In the data rows, 128 means zero.
The rows of a group are copies of one hidden pattern, each perhaps reversed and perhaps with its signs flipped.
Each row in order, then its group:
[111, 106, 118, 165, 138, 132, 181, 174, 199, 125, 87, 125, 114, 151, 154, 150, 148, 82, 73, 133, 157, 122, 84, 110, 78, 132, 120, 216, 126, 144, 145, 62] hm
[101, 81, 120, 170, 158, 141, 149, 203, 185, 106, 75, 125, 85, 148, 192, 103, 132, 100, 48, 111, 133, 125, 78, 118, 81, 132, 149, 176, 113, 150, 143, 61] hm
[125, 80, 91, 79, 152, 153, 132, 125, 103, 121, 126, 89, 113, 118, 96, 119, 91, 0, 102, 116, 175, 208, 179, 116, 165, 171, 159, 150, 138, 157, 129, 125] dl
[116, 183, 119, 169, 94, 123, 139, 142, 128, 144, 149, 142, 134, 131, 132, 136, 189, 223, 140, 127, 114, 65, 78, 138, 55, 86, 55, 112, 82, 87, 142, 143] dl
[69, 171, 136, 75, 202, 122, 122, 62, 99, 78, 125, 113, 141, 58, 83, 177, 131, 183, 152, 93, 114, 112, 94, 195, 205, 194, 133, 174, 167, 135, 110, 85] hm
[145, 86, 97, 93, 167, 159, 112, 141, 88, 117, 95, 115, 92, 162, 105, 131, 73, 27, 131, 115, 190, 176, 170, 126, 182, 180, 154, 152, 143, 196, 122, 107] dl
[155, 96, 165, 143, 138, 185, 169, 205, 131, 149, 176, 151, 96, 103, 25, 80, 101, 144, 125, 99, 102, 126, 127, 111, 137, 124, 130, 161, 87, 108, 76, 144] dl
[192, 102, 116, 175, 64, 148, 123, 208, 168, 173, 147, 102, 180, 185, 157, 117, 95, 65, 112, 152, 134, 166, 143, 88, 55, 74, 135, 96, 54, 132, 168, 121] hm
[151, 152, 123, 107, 82, 125, 71, 86, 37, 147, 159, 159, 132, 128, 82, 121, 128, 171, 187, 146, 113, 125, 167, 148, 173, 103, 137, 58, 151, 138, 97, 166] hm
[127, 150, 63, 117, 95, 75, 76, 93, 109, 99, 69, 104, 136, 141, 235, 172, 127, 131, 109, 140, 132, 142, 176, 125, 139, 141, 100, 101, 130, 162, 197, 131] dl
[104, 120, 165, 141, 145, 163, 176, 177, 113, 163, 178, 177, 141, 116, 13, 67, 104, 122, 122, 116, 109, 91, 102, 113, 131, 91, 130, 148, 117, 93, 79, 116] dl
[126, 137, 170, 111, 143, 170, 163, 163, 144, 166, 181, 165, 136, 113, 4, 62, 110, 117, 138, 104, 103, 116, 93, 95, 117, 115, 148, 163, 98, 99, 95, 121] dl
[126, 96, 110, 151, 169, 141, 197, 172, 192, 131, 113, 134, 116, 122, 197, 136, 150, 105, 70, 111, 143, 144, 73, 87, 76, 126, 116, 212, 104, 136, 128, 67] hm
[84, 110, 146, 174, 126, 150, 170, 198, 206, 118, 105, 137, 99, 169, 190, 163, 119, 96, 79, 106, 132, 125, 91, 117, 102, 156, 101, 183, 93, 107, 146, 78] hm
[129, 168, 142, 108, 93, 118, 55, 75, 68, 134, 146, 111, 118, 97, 62, 149, 102, 172, 201, 171, 112, 130, 175, 137, 179, 106, 123, 70, 151, 127, 69, 178] hm
[137, 103, 127, 156, 144, 156, 197, 163, 186, 102, 121, 96, 120, 162, 186, 109, 141, 101, 71, 95, 149, 111, 82, 100, 87, 130, 117, 177, 95, 124, 180, 80] hm
[113, 167, 172, 151, 98, 100, 153, 142, 176, 149, 152, 171, 151, 135, 137, 167, 182, 246, 140, 141, 103, 57, 80, 118, 71, 93, 76, 51, 112, 106, 131, 128] dl
[124, 147, 134, 73, 92, 144, 69, 67, 78, 143, 151, 156, 124, 115, 62, 93, 138, 178, 188, 146, 126, 132, 171, 146, 210, 134, 150, 108, 148, 115, 123, 153] hm
[121, 144, 137, 109, 85, 134, 74, 91, 80, 138, 162, 138, 167, 104, 84, 104, 118, 147, 175, 132, 134, 111, 169, 159, 201, 129, 133, 67, 166, 111, 138, 166] hm
[142, 137, 140, 93, 93, 127, 60, 73, 84, 151, 148, 121, 159, 126, 76, 116, 102, 157, 198, 137, 85, 119, 168, 177, 164, 124, 140, 58, 147, 136, 100, 186] hm
[114, 98, 162, 140, 147, 134, 186, 194, 177, 118, 79, 111, 96, 143, 173, 140, 139, 79, 63, 91, 155, 108, 54, 118, 63, 128, 122, 189, 76, 142, 146, 80] hm
[89, 76, 147, 133, 143, 151, 196, 184, 182, 122, 105, 115, 94, 163, 168, 163, 151, 97, 66, 118, 164, 119, 100, 100, 62, 130, 119, 184, 120, 115, 181, 64] hm
[152, 72, 86, 75, 171, 142, 109, 134, 130, 104, 88, 118, 105, 160, 141, 92, 44, 29, 88, 108, 190, 176, 159, 129, 173, 176, 189, 152, 126, 182, 137, 134] dl
[126, 122, 174, 148, 163, 181, 183, 170, 105, 159, 195, 159, 109, 120, 28, 73, 115, 121, 121, 98, 100, 90, 100, 110, 134, 82, 153, 169, 110, 99, 92, 161] dl
[142, 118, 107, 158, 154, 142, 175, 182, 163, 110, 118, 126, 107, 168, 169, 146, 125, 73, 68, 95, 154, 127, 90, 122, 60, 110, 135, 198, 113, 154, 138, 83] hm
[151, 129, 76, 118, 119, 67, 77, 92, 131, 115, 62, 84, 143, 139, 254, 212, 140, 137, 127, 138, 136, 146, 158, 139, 123, 159, 105, 129, 134, 138, 148, 107] dl
[132, 93, 138, 153, 179, 126, 171, 203, 180, 127, 109, 123, 118, 140, 195, 133, 130, 122, 95, 102, 162, 139, 84, 122, 72, 127, 116, 177, 69, 141, 156, 81] hm
[154, 168, 118, 100, 107, 130, 96, 43, 71, 124, 149, 149, 158, 123, 91, 93, 127, 183, 190, 136, 109, 127, 175, 169, 176, 110, 153, 46, 135, 129, 92, 177] hm
[167, 107, 134, 119, 164, 156, 119, 111, 103, 98, 101, 87, 103, 137, 106, 95, 78, 43, 113, 107, 162, 174, 166, 99, 168, 191, 190, 158, 144, 177, 127, 120] dl
[156, 89, 125, 146, 69, 143, 141, 183, 146, 175, 129, 125, 122, 192, 156, 124, 120, 77, 124, 161, 131, 161, 127, 71, 69, 81, 118, 93, 70, 137, 170, 119] hm
[132, 92, 154, 146, 160, 189, 201, 176, 146, 139, 191, 178, 101, 114, 27, 65, 104, 95, 125, 85, 88, 91, 78, 120, 119, 127, 133, 156, 100, 116, 108, 163] dl
[98, 163, 172, 164, 98, 127, 147, 151, 156, 168, 154, 160, 119, 137, 115, 135, 171, 235, 131, 141, 98, 64, 100, 156, 79, 91, 94, 94, 114, 78, 131, 141] dl
[148, 97, 93, 113, 125, 155, 87, 111, 111, 90, 96, 93, 112, 136, 116, 103, 85, 17, 106, 132, 172, 158, 164, 137, 170, 157, 185, 165, 130, 174, 98, 133] dl
[142, 100, 117, 91, 152, 153, 111, 131, 117, 116, 117, 87, 132, 135, 113, 104, 85, 20, 117, 106, 159, 184, 150, 117, 170, 211, 185, 160, 156, 174, 140, 139] dl
[177, 103, 93, 95, 153, 154, 107, 100, 96, 93, 102, 88, 111, 128, 117, 109, 71, 38, 111, 120, 177, 182, 168, 131, 188, 172, 171, 157, 148, 170, 101, 115] dl
[123, 115, 108, 164, 156, 140, 211, 192, 173, 142, 80, 117, 129, 153, 158, 167, 154, 89, 45, 104, 143, 138, 86, 116, 81, 141, 121, 184, 102, 119, 140, 83] hm
[107, 134, 162, 162, 156, 167, 164, 175, 144, 155, 155, 128, 123, 94, 32, 93, 116, 132, 149, 123, 97, 106, 90, 135, 143, 137, 133, 168, 110, 107, 76, 123] dl
[134, 86, 102, 122, 154, 144, 117, 116, 133, 105, 85, 78, 97, 132, 123, 110, 65, 26, 95, 113, 170, 177, 164, 128, 161, 173, 158, 147, 130, 176, 104, 125] dl
[124, 177, 152, 175, 96, 114, 116, 95, 154, 170, 181, 170, 133, 110, 170, 133, 173, 231, 140, 155, 97, 72, 117, 132, 76, 26, 107, 105, 118, 81, 152, 127] dl
[123, 159, 93, 105, 90, 89, 67, 78, 122, 123, 94, 98, 137, 140, 246, 168, 147, 157, 120, 129, 130, 149, 137, 180, 141, 153, 132, 107, 158, 153, 166, 119] dl
[90, 116, 118, 115, 149, 106, 141, 93, 115, 73, 111, 151, 88, 58, 75, 138, 161, 208, 140, 119, 104, 120, 99, 176, 191, 190, 146, 167, 200, 105, 113, 128] hm
[76, 179, 109, 103, 199, 138, 143, 64, 94, 107, 99, 133, 119, 65, 109, 140, 135, 207, 120, 93, 119, 119, 144, 188, 182, 179, 99, 168, 194, 149, 125, 107] hm
[110, 150, 160, 154, 123, 119, 134, 108, 157, 131, 134, 151, 161, 115, 141, 141, 157, 245, 143, 138, 66, 90, 101, 133, 65, 67, 110, 84, 106, 62, 141, 137] dl
[141, 158, 170, 95, 94, 109, 93, 81, 100, 146, 165, 120, 109, 106, 68, 110, 115, 155, 179, 127, 111, 136, 179, 177, 168, 131, 119, 88, 161, 117, 100, 169] hm
[129, 123, 164, 147, 145, 179, 181, 178, 142, 152, 167, 152, 135, 109, 29, 60, 128, 97, 147, 117, 102, 95, 116, 127, 145, 111, 139, 161, 89, 91, 114, 136] dl
[147, 104, 101, 108, 172, 156, 103, 134, 135, 77, 109, 95, 114, 126, 142, 87, 47, 38, 122, 107, 153, 181, 153, 148, 198, 200, 177, 180, 163, 192, 117, 110] dl
[124, 155, 61, 111, 108, 61, 97, 82, 126, 108, 97, 86, 126, 149, 243, 203, 141, 144, 83, 132, 134, 155, 159, 134, 104, 125, 114, 83, 125, 147, 177, 101] dl
[147, 106, 79, 139, 146, 138, 95, 102, 95, 102, 89, 113, 129, 157, 135, 85, 41, 46, 98, 133, 157, 169, 141, 134, 195, 181, 177, 186, 144, 188, 117, 113] dl
[124, 123, 62, 116, 78, 64, 64, 92, 137, 80, 58, 84, 125, 145, 219, 153, 140, 134, 116, 128, 169, 148, 155, 134, 104, 135, 100, 126, 142, 148, 165, 107] dl
[78, 173, 125, 99, 160, 134, 110, 69, 115, 91, 129, 141, 109, 71, 91, 147, 147, 172, 147, 102, 118, 94, 100, 182, 213, 209, 138, 137, 167, 139, 78, 129] hm
[95, 179, 154, 161, 104, 134, 147, 109, 124, 171, 175, 169, 142, 132, 147, 152, 180, 228, 155, 132, 93, 64, 115, 124, 87, 79, 70, 108, 114, 100, 134, 145] dl
[135, 142, 122, 102, 96, 142, 54, 52, 77, 120, 138, 130, 135, 117, 72, 104, 113, 157, 177, 158, 116, 116, 177, 146, 194, 101, 126, 68, 163, 148, 80, 184] hm
[161, 101, 109, 155, 72, 152, 119, 195, 163, 197, 137, 106, 169, 181, 153, 140, 136, 51, 113, 127, 130, 143, 166, 85, 66, 80, 125, 92, 72, 124, 169, 154] hm
[171, 97, 116, 122, 160, 151, 112, 119, 104, 98, 86, 105, 126, 132, 137, 93, 74, 24, 93, 133, 180, 163, 163, 151, 178, 171, 183, 170, 145, 178, 119, 132] dl
[135, 156, 136, 80, 101, 105, 90, 49, 92, 153, 152, 138, 136, 120, 70, 107, 146, 152, 185, 147, 103, 134, 183, 151, 171, 148, 163, 62, 155, 119, 119, 185] hm
[121, 131, 86, 114, 98, 87, 52, 81, 127, 146, 59, 69, 134, 131, 228, 165, 164, 129, 138, 151, 161, 142, 177, 130, 140, 131, 98, 106, 162, 130, 160, 99] dl
[139, 117, 55, 117, 111, 47, 81, 41, 140, 92, 84, 79, 129, 116, 233, 191, 144, 146, 99, 164, 191, 144, 157, 134, 133, 150, 116, 117, 166, 129, 167, 113] dl
[130, 76, 82, 94, 146, 157, 120, 132, 115, 96, 77, 105, 151, 154, 113, 95, 108, 20, 117, 117, 150, 156, 164, 115, 163, 182, 156, 153, 153, 165, 113, 117] dl
[85, 123, 137, 176, 172, 135, 166, 203, 168, 97, 118, 133, 107, 156, 163, 138, 158, 91, 78, 103, 148, 131, 51, 106, 79, 146, 114, 184, 80, 137, 157, 63] hm
[161, 120, 129, 160, 60, 146, 113, 186, 159, 169, 138, 116, 174, 200, 162, 116, 88, 105, 97, 163, 144, 164, 135, 85, 83, 43, 126, 110, 84, 119, 151, 131] hm
[148, 86, 98, 118, 155, 131, 114, 128, 116, 103, 97, 82, 104, 141, 114, 107, 86, 4, 111, 95, 153, 171, 157, 136, 180, 186, 169, 164, 150, 168, 106, 110] dl
[104, 111, 109, 159, 170, 118, 164, 179, 167, 125, 103, 147, 107, 158, 199, 165, 135, 60, 50, 122, 154, 102, 87, 98, 82, 148, 84, 166, 105, 151, 147, 102] hm
[83, 150, 112, 109, 190, 100, 135, 75, 98, 69, 136, 145, 100, 59, 99, 150, 164, 188, 156, 105, 107, 81, 134, 205, 170, 177, 170, 155, 155, 142, 104, 114] hm
[188, 103, 120, 154, 55, 152, 115, 163, 154, 194, 127, 83, 168, 182, 145, 121, 103, 66, 131, 145, 130, 173, 163, 65, 75, 72, 85, 98, 97, 134, 138, 151] hm
[146, 99, 155, 129, 158, 163, 187, 181, 128, 133, 186, 183, 130, 121, 21, 74, 131, 106, 140, 112, 99, 89, 95, 101, 140, 113, 155, 154, 110, 104, 102, 138] dl
[99, 134, 89, 131, 80, 68, 58, 82, 127, 96, 102, 86, 123, 140, 202, 197, 160, 138, 99, 155, 180, 145, 131, 166, 114, 152, 118, 86, 169, 151, 177, 89] dl
[187, 84, 118, 146, 58, 144, 122, 169, 154, 166, 138, 117, 145, 190, 144, 99, 114, 81, 98, 135, 136, 167, 134, 58, 91, 74, 108, 103, 113, 137, 169, 162] hm
